In the rows, 128 means zero.
Turns in one plane each, and the order they were made in; the first pair answered
Q349 (before -> after):
[111 128 189 154 147 112 155  97 158 102 127  94 137 103] -> [119 104 170 144 140 128 131  75 176 114 130  94 147 126]
[147 160 158 122 149 113 152 160 115 126 122 131 136 137] -> [146 116 134 105 133 137 115 113 139 137 128 130 162 179]
[116 135  91 123  88 120 134 122 113 125 128 148 123 124] -> [119 156 104 124  97 111 144 138 109 121 126 147 118 125]
Q755 (before -> after):
[ 99 146 127 129  65 105 132 123 151 134 148 122 104  86] -> [ 92 139 127 133  65 106 138 124 152 134 144 120 101  90]
[129 149 153 130 141 126 135 140 138 125 119 112 125 137] -> [134 159 144 135 137 114 128 146 133 127 118 113 128 142]
[152 139 153 126 117 118 115  76 147 111 100  97 169 171] -> [142 131 172 123 137 120 119  75 156 111  98  92 156 160]
[ 98 154 169 122 107 108 121  98 185 120 171 127 121 135] -> [104 158 199 130 130 112 132 118 172 117 162 129 108 121]
Q332 (before -> after):
[168 135  90 169  79 108  97 158 119 133 144 156 118  85] -> [151  82  64 137  82 131  88 113 128 148 142 156 127 124]
[125 109  92  93 153 144 166 142  78 135 102 141 109 177] -> [166 163 126 146 144 118 152 195  72 131 111 136 121 124]
[102  62 123 107 149 154 109  78 144 146 110 122 116 138] -> [ 82 122 137 123 148 113 181 137 105 130 107 125  73 103]
[113 119 142 130 105 124 103  99 166 128 155 113 147 117] -> [ 86 119 123 107 105 116 146  95 148 115 144 126 123 134]
Q365 (before -> after):
[132 172 156 157  78 128 119 174 156 140 151 113 137  90] -> [127 178 153 151  83 117 127 185 145 140 146 121 129  98]
[129 132 105 123 105 123 114 123 117 129 119 135 175 141] -> [119 129 157 129 141 123 124 109 151 128 117 120 175 130]
[135 133 118 137 103 133  93 128 136 148 138 132 145 108] -> [124 138 163 134 141 132 122 136 148 139 132 112 133  99]
Now pairs of rows:
Each pair is 2 to 3 turns apart.
[156 169  62 154  88 116 132 164  57 130 125 183  94 118] -> [155 112  38 116  90 150  92 108  78 142 119 180 119 166] -> Q332, Q332
[107 159  96 166  81  93 141 147 110 129 157 142 104  65] -> [ 93  83  63 111  81 131 117  77 128 139 149 144 120 128] -> Q332, Q332
[ 98 132 123 114 112 107 149  85 169 118 145 116 140 184] -> [141 145 199 152 155 120 140 134 168 116 137 104 128 129] -> Q755, Q755, Q332
[160 106 162 111 180 138 124 127 116 128 103 111 143 172] -> [128 120 108 102 151 116 159 135  83 124 102 123 116 173] -> Q365, Q365, Q332
[146 163 174 154 166 130 171 202  75 122 102 153  78  71] -> [156  97  39 132  71 159  83 122  75 148 124 189 123 128] -> Q365, Q332
[130 173 132 154  85 107 108 156 125 115 157 110 140 102] -> [112 147 186 132 139 117 122 126 160 111 142  90 148 131] -> Q349, Q349, Q365
[101 137 167 124 151 137 129 136 180  93 106 131 100 145] -> [123 144  75 122  93 135 113 136 137 104 107 159 109 169] -> Q755, Q365, Q755
[136 126 149 143 129 129 110 114 181 130 130 104 143 141] -> [101 116 156 126 156 124 153 124 161 122 112 110 108 144] -> Q332, Q755
[104 105 165 103 135 156 153 126 126 113 108 129  77  88] -> [137  89 166 107 133 166 102 115 151 122 121 125 107  91] -> Q332, Q332
[ 86 129 124 154 102 137 134 141 107 132 150 150  78  63] -> [ 84  74 143 130 132 173 116 103 125 143 138 153  89  89] -> Q332, Q332, Q755
[178 161 156 184 144 119 131 211  90 127 141 118 144 102] -> [150  60  71 122 108 163  82 114 112 148 147 136 173 179] -> Q365, Q332
[108 134 141 121 124 112 116  99 170 122 136 103 148 154] -> [ 89 145 153 123 147  97 156 119 154 112 129 103 116 132] -> Q332, Q755
